In the rows, 100 means zero.
Each path is a new rotation, seen through one point. The rows after it are directions, each followed by how far the rotation turns it, in degrees per step (0 if it stays put).
Each turn is a multiple of 5 degrees from 10 to 175, or 0.
Each row of a path follows its step; steps can be skipped.
path 1
step 4: 59	129	125	92	79	97	93	68	112	132	116	79	104	88	126	113	112	65	101	113	113	113	95	79	108	103	107	95	112	89	97	82	80	94	102	98	77	105	103	112	79	123	94	90	105	83	103	111	107	94	95	103	96	77	89	102	78	110	92	75	90	108	127	121	73	89	140	98	100	103	106	114	88
step 5: 101	102	89	100	121	117	103	109	94	120	111	108	113	100	139	104	109	108	98	87	95	111	110	100	116	89	97	120	109	89	91	97	85	114	98	99	113	115	85	124	108	85	109	130	102	151	141	93	102	117	112	113	93	104	88	109	97	125	86	99	110	109	118	127	94	71	78	95	105	65	82	75	130
step 11: 81	84	102	81	101	112	101	89	92	80	91	96	96	114	117	108	97	106	87	77	145	99	54	102	69	109	107	84	94	114	92	82	92	88	111	102	100	103	72	93	113	68	85	96	69	108	112	109	120	121	134	86	93	103	114	125	111	97	98	102	92	124	79	107	121	127	101	101	112	108	71	104	104
step 12: 93	81	101	98	91	102	123	86	84	64	108	92	72	91	141	84	101	121	110	96	85	93	97	125	124	95	92	76	93	106	97	105	104	113	69	104	96	106	103	94	87	112	94	122	90	88	60	110	105	95	85	140	131	113	129	103	72	101	98	91	84	74	115	92	104	122	84	102	108	97	84	111	103
step 14: 103	97	116	81	120	90	80	108	100	77	67	114	92	139	105	97	83	110	76	97	105	111	87	114	104	93	100	118	79	123	82	93	115	120	98	118	123	119	110	67	124	93	129	97	103	107	99	95	103	101	112	78	85	99	113	127	107	78	73	118	116	131	98	111	81	104	120	89	70	86	96	87	105
step 19: 111	86	94	115	135	94	89	108	112	96	122	67	80	88	81	85	109	91	96	98	91	117	106	93	85	98	117	119	125	97	87	137	86	95	70	88	121	130	91	92	108	122	91	106	112	101	120	80	144	122	100	94	82	103	110	103	107	122	75	92	126	87	83	105	101	96	83	95	107	127	117	105	97
step 20: 91	137	79	98	101	116	120	114	111	78	85	122	81	102	91	124	130	88	112	115	109	53	102	109	70	100	113	123	93	116	98	86	74	134	95	90	111	113	112	95	90	77	86	86	93	99	101	90	95	106	89	108	77	112	102	92	121	118	109	109	102	77	94	76	107	105	131	81	91	100	91	120	108
step 22: 82	96	111	103	119	102	96	96	116	120	109	100	91	72	133	106	100	70	71	79	113	120	94	79	92	102	86	126	116	94	113	115	90	76	130	105	109	112	96	106	70	103	94	109	104	113	127	80	129	91	108	81	90	94	83	128	85	115	98	88	96	102	79	85	61	116	115	123	126	102	107	89	99
step 36: 122	102	92	94	78	79	87	71	128	116	80	73	103	75	92	100	88	85	90	94	87	99	54	102	85	120	135	107	117	125	105	109	107	108	111	97	96	83	94	109	85	103	101	110	108	122	84	91	117	125	104	76	75	83	75	100	107	102	76	108	108	110	119	124	116	98	105	92	121	122	115	114	88
Speeds:
95	108	102	104	101	97	99	100	97	91	102	94	103	106	97	103	93	107	107	97	104	97	100	98	103	97	98	99	102	95	91	93	98	92	93	105	100	98	101	100	102	100	101	102	101	102	102	103	102	102	98	101	97	97	103	98	95	101	98	101	105	107	100	99	102	101	105	101	95	99	99	96	100 -> 155
98	101	99	101	99	104	102	102	101	92	106	93	95	99	99	97	104	100	102	104	101	102	93	104	107	105	100	109	102	99	99	103	102	98	99	100	97	103	101	99	99	100	102	98	104	101	109	103	90	103	95	101	109	97	97	104	107	97	101	102	100	102	99	96	99	95	100	103	106	99	96	105	103 -> 100
102	96	97	108	99	103	96	94	102	103	89	99	99	90	104	103	99	106	100	103	97	97	99	105	103	101	104	99	104	98	94	99	102	98	105	99	96	102	108	102	97	97	102	98	100	101	97	98	103	105	98	96	104	103	109	96	96	96	102	101	101	102	95	100	104	95	100	101	98	93	98	101	99 -> 120
103	93	98	103	102	99	105	101	96	100	94	99	99	103	96	101	101	104	102	97	95	95	94	98	105	105	104	96	111	104	100	97	96	101	99	97	107	97	99	100	106	105	96	105	103	99	97	100	99	99	98	103	103	98	105	106	103	104	98	102	99	96	102	107	99	101	102	102	104	105	104	100	109 -> 60
94	99	96	101	102	97	103	92	105	100	101	104	101	96	103	93	94	96	99	97	103	99	104	100	99	100	96	98	108	99	98	104	96	98	101	100	102	102	96	101	105	98	100	98	94	101	100	91	90	105	99	95	97	100	100	100	102	104	95	101	104	108	100	100	96	95	96	97	103	106	104	98	98 -> 125
98	100	95	99	99	101	103	100	102	96	103	100	107	100	101	95	102	105	103	95	99	97	92	105	93	101	99	100	97	105	103	103	103	100	105	97	101	97	103	109	92	101	91	103	101	107	101	101	104	104	103	99	102	100	99	97	96	97	98	102	100	100	98	92	94	98	103	105	100	106	103	94	102 -> 25
103	98	96	95	100	106	97	96	100	99	100	101	99	103	102	107	94	97	98	99	94	96	103	98	96	101	98	96	94	99	97	105	102	95	99	105	96	105	103	90	101	106	97	103	100	101	93	102	101	107	103	106	103	94	97	100	106	99	93	109	101	99	97	98	101	96	102	103	99	102	100	102	101 -> 20
path 2
step 1: 125	92	106	116	106	105	138	106	95	80	92	103	87	111	113	80	84	97	119	95	113	91	120	133	86	100	114	111	108	92	116	104	93	111	89	103	76	93	102	80	87	99	121	90	118	99	78	112	126	86	100	124	84	120	96	115	79	121	63	67	105	117	92	109	91	99	103	105	78	76	72	127	80
step 4: 119	106	82	105	70	92	130	63	100	113	67	86	114	70	89	102	94	90	122	97	79	102	92	95	85	106	74	93	91	92	89	77	79	94	80	85	69	105	94	112	96	129	123	119	123	109	101	65	109	113	92	97	91	107	95	119	83	81	92	95	78	95	128	100	116	83	106	95	96	78	102	108	97
step 6: 116	109	100	58	84	130	102	119	112	99	105	97	96	63	119	113	122	66	102	97	103	104	97	121	114	87	107	87	88	111	104	97	75	74	98	99	91	99	94	125	88	98	80	93	87	94	112	99	90	126	106	76	126	113	99	54	80	94	115	90	100	105	106	97	95	95	115	108	77	69	104	76	88
step 10: 102	76	116	98	108	97	81	92	81	92	106	75	109	66	70	74	113	102	78	110	132	107	140	69	108	104	82	107	112	88	113	110	112	90	124	124	99	99	91	80	72	92	89	119	114	68	84	95	81	123	88	77	109	111	95	93	98	88	92	101	88	105	121	97	90	111	115	91	101	89	98	118	77
step 16: 128	122	73	116	103	78	93	83	51	111	93	105	82	108	118	100	139	112	95	85	67	111	86	73	107	100	100	103	110	124	84	100	88	101	108	107	91	88	75	98	102	117	100	93	105	126	72	106	91	94	95	84	83	81	106	95	84	108	79	91	96	113	112	75	96	106	84	109	100	79	83	88	67
step 21: 84	93	116	100	104	102	106	93	133	110	95	91	92	74	104	104	100	76	119	88	105	77	112	84	100	90	123	109	93	79	112	81	58	115	96	104	99	82	72	116	124	104	106	110	93	85	86	137	107	96	74	111	92	124	86	133	87	97	84	100	80	80	92	122	91	100	132	112	103	97	123	110	73
step 23: 101	121	70	91	108	100	108	128	88	107	81	107	94	64	104	103	92	101	90	115	88	102	95	102	73	106	105	110	110	105	77	84	89	109	98	116	83	125	88	127	103	119	108	73	130	117	114	66	93	108	59	109	127	104	85	116	74	72	98	104	108	113	92	106	86	109	99	92	89	103	96	95	63
step 29: 91	106	79	89	109	103	73	62	121	79	113	80	101	69	79	110	122	84	103	121	99	89	87	89	113	112	111	106	112	99	88	111	91	93	107	115	87	95	119	79	64	69	95	107	116	86	136	103	77	99	114	115	106	91	121	76	73	87	81	94	70	107	113	104	81	88	112	119	97	111	96	108	93
step 35: 107	98	104	111	93	108	113	103	72	111	103	85	77	119	81	145	122	100	80	95	111	105	75	79	89	79	105	126	103	131	91	130	93	108	98	131	84	120	108	99	124	96	92	75	96	79	95	94	126	89	103	107	88	105	109	123	96	86	111	101	89	114	126	96	83	119	84	98	101	75	101	97	66
Speeds:
105	96	102	94	107	102	99	108	105	93	106	99	105	104	96	102	100	96	102	97	107	106	104	103	94	102	98	94	100	104	102	95	100	97	98	102	101	102	99	97	100	95	99	102	96	103	98	101	96	106	96	96	99	98	106	101	98	99	105	103	97	107	98	108	95	104	103	101	101	97	100	102	97 -> 90
105	97	96	101	107	103	108	94	101	104	92	97	102	94	101	93	95	106	102	98	105	95	98	98	96	107	99	96	99	100	100	100	106	99	97	102	105	99	95	103	95	99	103	97	107	95	100	98	96	101	98	96	101	99	103	97	103	97	95	100	102	102	97	100	101	107	103	101	102	97	98	92	100 -> 110
105	103	100	101	102	93	101	96	93	100	106	101	98	96	100	99	104	92	94	97	100	94	96	98	105	102	106	96	100	98	101	98	103	93	101	96	102	101	102	100	99	104	105	100	98	98	102	107	96	101	108	103	97	95	105	94	96	100	105	103	98	104	96	97	102	102	101	96	97	97	107	99	105 -> 35
100	98	104	100	93	102	99	96	103	97	101	106	94	96	102	105	98	97	101	98	104	96	106	100	105	100	107	100	105	104	104	98	102	101	110	104	100	96	99	101	98	93	99	105	101	99	108	103	97	96	92	92	101	98	103	98	101	99	99	99	105	97	105	101	101	99	107	98	104	97	100	98	104 -> 95
97	100	100	100	99	98	103	100	103	99	93	104	99	102	105	99	100	94	99	101	96	96	104	91	93	98	104	99	100	95	96	91	97	94	94	98	109	104	108	95	95	100	98	102	98	101	107	98	102	99	96	96	98	101	98	101	105	94	100	102	96	97	96	98	98	95	100	102	99	99	98	103	96 -> 40
102	97	99	101	95	95	104	101	102	103	98	102	102	99	99	99	105	101	95	98	98	97	101	102	95	103	98	105	108	97	105	98	104	97	96	102	92	103	106	105	102	101	98	98	105	112	103	94	103	102	100	96	103	96	103	102	102	107	97	101	94	101	98	99	97	105	102	96	106	105	103	99	105 -> 95
101	99	98	99	99	106	96	92	105	98	96	106	103	96	96	110	101	102	98	93	98	101	102	103	104	101	97	101	90	101	95	104	106	90	95	99	99	100	99	95	106	96	100	98	106	103	105	99	103	105	107	98	96	100	97	101	103	101	101	98	99	98	99	103	101	98	103	98	95	95	97	101	101 -> 160
